Families of rows that turns and mirrors carry onto each other, the same ones carrying the whole set onto itself: the rest of each named row's family, in list order
4 families of 8 rows
k_342: 2.420 1.990 -0.700 -0.076 -2.995 -1.461 0.424 0.183 1.276 4.659 -2.077
 2.455 2.904 2.009 3.833 -4.420 -0.841
k_520: 4.549 -1.588 -3.225 1.577 -2.197 1.104 2.479 -0.496 -0.099 3.667 -1.545
 1.395 2.033 -1.276 1.535 -2.864 0.628
k_501: 4.246 1.125 -1.481 1.718 -2.466 -1.381 1.647 0.426 -0.015 4.588 -0.771
 2.114 3.151 1.478 2.684 -5.490 -0.139
k_461: 0.661 -0.378 2.065 -0.182 -1.320 -1.722 1.070 2.403 0.288 2.178 -1.456
 2.609 0.683 1.068 4.428 -3.798 1.016
k_855: 0.549 0.555 -0.770 -2.160 -1.723 4.267 0.225 2.998 1.606 2.783 -1.427
 2.208 0.509 0.292 1.287 -1.741 -0.517
k_849: 2.901 -0.597 0.746 1.480 -2.146 2.240 2.320 0.246 -1.069 1.016 0.784
 1.154 1.875 -2.020 -0.012 -3.059 1.725
k_70: 3.284 1.518 -1.903 0.459 0.422 3.950 1.169 2.480 0.257 4.048 -0.415
 1.964 0.540 1.720 -0.074 -4.176 0.136
k_421: 2.733 0.522 -0.784 0.175 1.531 -1.212 0.279 2.300 -2.544 4.324 -1.630
 2.900 -0.158 1.216 1.509 -0.742 -0.425
k_218: 5.311 0.280 0.316 -0.146 -1.532 0.192 2.604 -1.906 -0.093 2.597 -2.902
 0.193 -0.667 0.743 2.345 -0.497 -0.694
k_278: 1.472 0.288 1.945 -0.263 -2.288 -0.313 2.236 2.766 0.061 3.502 -1.241
 1.836 1.881 -0.272 3.895 -5.668 0.234
k_333: -0.032 1.727 2.336 -1.610 -2.360 0.915 0.609 2.372 1.368 2.948 -1.549
 2.145 1.471 0.843 3.462 -4.410 -0.184
k_894: 3.533 -0.200 -2.378 0.984 -2.334 0.362 1.539 -2.381 1.464 3.858 -3.268
 1.384 1.702 -0.120 2.632 -2.845 0.463
k_217: 0.709 -1.493 -1.409 -1.075 -2.371 2.055 0.179 3.695 1.801 1.194 -0.204
 3.158 0.649 1.413 2.600 -1.945 0.770
k_118: 2.554 -0.079 0.006 1.297 -3.331 1.777 1.231 -2.205 0.620 0.697 -0.341
 1.186 2.284 -1.317 0.533 -2.195 1.677
k_124: 3.944 2.792 2.900 -1.056 -0.203 0.170 1.567 0.674 -1.323 2.861 -1.531
 0.806 -0.890 2.071 1.624 -1.137 -1.477
k_251: 4.781 1.692 0.842 0.222 -3.083 2.137 1.334 -1.209 0.558 0.052 0.762
 0.859 0.714 2.120 0.022 -0.711 -0.129
k_243: 3.170 1.952 3.410 -0.823 -3.158 0.514 1.853 0.105 1.485 0.738 -0.712
 0.825 0.348 2.614 2.968 -3.104 -0.328
k_238: 2.576 0.843 -1.904 0.855 1.266 2.672 -0.015 1.648 0.763 2.554 -0.644
 2.673 -0.662 3.247 0.521 -2.620 1.151
k_354: 1.460 -0.806 -1.159 -1.255 -2.955 3.427 1.447 4.214 1.482 2.695 -0.196
 2.200 1.645 -0.005 2.277 -3.843 -0.110
k_488: 2.768 2.555 0.750 -0.054 0.315 -0.472 0.227 0.491 -3.251 4.466 -1.238
 2.104 1.461 -0.396 -0.124 -0.759 -1.124
k_687: 1.864 0.426 0.629 0.374 -1.973 -1.580 -0.379 2.568 -2.399 1.345 1.712
 3.440 2.314 0.795 0.840 -0.625 0.088
k_89: 3.517 1.261 -0.676 0.031 0.846 0.317 1.475 2.787 -3.029 5.558 -1.254
 2.055 0.943 -0.189 0.672 -2.458 -1.214
k_98: 4.872 2.665 -1.237 -1.089 -2.274 1.850 0.488 0.999 1.216 2.713 -0.383
 1.669 0.444 4.341 1.176 -1.027 -2.041
k_447: 3.683 0.387 1.050 -2.285 -3.586 0.332 1.172 1.746 -0.989 1.547 -0.243
 1.486 0.876 0.296 1.607 1.499 -2.155
k_401: 1.993 -1.251 0.858 1.542 -1.216 1.111 1.158 -0.103 -0.511 -0.385 0.471
 1.956 0.500 -0.523 0.682 -1.552 2.596
k_511: 3.777 -2.232 -3.546 1.494 -1.457 -0.042 1.201 -0.759 0.417 2.358 -1.755
 2.262 0.682 0.307 2.045 -0.991 1.334
k_430: 3.431 0.849 -1.410 1.929 -1.512 -2.722 0.280 -0.054 0.251 3.239 -0.766
 3.029 2.047 3.205 3.050 -3.845 0.706
k_709: 4.904 1.254 -0.313 -0.982 -4.566 -1.674 1.100 0.022 0.474 2.677 -0.879
 1.741 2.012 2.477 3.267 -0.914 -2.155
k_955: 2.785 0.885 0.622 0.203 -2.517 -0.218 0.956 2.944 -2.927 2.748 1.849
 2.469 3.382 -0.991 0.108 -2.088 -0.704
k_325: 2.875 2.688 -1.883 -0.254 0.474 3.326 -0.382 1.042 -0.317 4.066 -0.885
 2.231 0.688 1.750 -0.913 -1.522 -0.815
k_968: 3.378 -0.411 0.084 -2.503 -2.774 2.408 2.096 1.298 1.822 2.093 -2.546
 0.829 -0.944 1.043 3.181 -0.429 -1.318
k_824: 1.923 0.785 1.145 -0.116 -3.402 -0.638 0.303 0.285 -2.186 1.770 0.662
 2.213 3.327 -1.819 0.311 -0.311 -0.403

The rest of the family of k_251: k_218, k_124, k_243, k_98, k_447, k_709, k_968
The rest of the family of k_488: k_342, k_855, k_333, k_894, k_118, k_325, k_824
The rest of the family of k_520: k_501, k_849, k_70, k_278, k_354, k_89, k_955

Families of rows that turns and mirrors carry onto each other, the same ones carrying the whole set onto itself: the rest of each named row's family, in list order
5 families of 8 rows
k_163: -2.005 1.395 -0.125 -0.060 1.768 1.226 -0.464 -1.983
k_717: -0.753 0.411 2.393 -1.179 1.055 -0.316 1.530 -1.812
k_596: -0.476 0.190 1.740 -0.675 0.462 -0.900 2.000 -2.080
k_630: -1.051 -1.790 -2.278 0.314 2.758 0.910 -0.183 1.272
k_662: 1.532 1.208 2.648 -0.790 -0.652 0.208 0.546 -1.362
k_309: -0.634 -2.978 -0.832 1.633 0.405 -0.623 1.644 1.690
k_574: -1.072 -2.138 -2.447 1.665 1.555 0.861 -0.001 1.243
k_160: 1.207 -1.105 -1.895 1.898 0.347 1.104 -1.148 2.210
k_827: -0.882 -2.482 0.101 1.412 1.136 -0.759 2.333 1.971
k_230: -1.743 -1.690 -1.671 1.264 2.489 1.144 0.030 1.631
k_567: -0.654 -2.652 0.084 1.257 0.582 -0.815 1.909 2.272
k_573: 1.092 2.036 0.264 -0.629 0.658 1.357 -1.289 -1.763
k_976: -1.679 0.152 1.692 0.131 0.402 -0.805 1.999 -1.697
k_800: 1.723 -1.973 -0.502 1.949 -0.899 -0.132 0.728 2.422
k_394: 1.345 1.943 -0.211 -0.581 0.175 1.119 -1.649 -1.618
k_713: 1.870 -1.339 0.084 1.830 -0.708 0.115 0.226 2.835
k_907: -0.504 -2.776 -0.402 0.258 1.146 -0.885 2.202 1.678
k_725: -0.929 -0.312 1.418 -0.868 0.287 -1.174 1.919 -2.068
k_139: 2.531 -1.763 0.251 0.708 -0.523 -0.705 0.835 2.478
k_21: 1.529 1.455 1.788 -0.136 -1.535 -0.701 0.135 -1.052
k_805: -1.438 0.928 0.093 -0.801 1.809 0.557 0.072 -2.597
k_161: 0.931 2.465 0.606 0.422 0.047 1.655 -1.751 -1.135
k_509: -1.089 1.121 0.807 -1.268 2.170 1.083 -0.324 -2.307
k_732: 1.947 1.210 1.713 -0.364 -1.386 -0.582 0.625 -1.045
k_865: -0.122 -2.446 -0.103 1.010 1.178 -0.717 2.361 2.148
k_658: 1.324 -0.152 -1.274 1.524 0.731 1.784 -1.441 2.372
k_37: 1.270 1.235 2.206 0.554 -1.623 -0.402 0.779 -0.670
k_779: 1.235 2.012 1.376 -0.871 0.551 1.452 -1.104 -1.350
k_796: 2.004 -0.711 -1.584 0.682 0.703 1.182 -1.496 2.346
k_896: 1.824 1.249 1.929 -0.358 -0.826 -0.352 0.456 -1.488
k_747: -2.034 1.153 0.040 -0.606 1.477 0.205 -0.448 -2.338
k_18: 0.877 -0.692 -1.620 1.691 0.948 1.444 -1.338 2.698
k_35: -1.119 -1.720 -2.007 0.878 2.811 0.797 0.511 1.725
k_620: -1.657 -1.913 -1.770 1.332 2.178 0.876 -0.036 1.841
k_331: 0.432 2.341 0.123 -0.517 0.033 0.992 -1.911 -1.246
k_428: 2.100 -1.176 0.744 1.779 -0.690 -0.140 0.632 2.824
k_63: 1.474 -0.496 -1.848 1.201 1.322 1.688 -0.996 2.495
k_714: 2.096 -1.099 -0.167 1.377 -0.168 -0.047 0.991 3.012
k_388: -1.751 0.870 -0.302 -0.838 2.020 0.623 -0.284 -2.370
k_758: -1.285 0.516 1.812 -0.481 -0.059 -1.340 1.537 -1.901

The rest of the family of k_161: k_163, k_630, k_976, k_907, k_139, k_37, k_796
The rest of the family of k_309: k_717, k_662, k_574, k_160, k_800, k_509, k_779

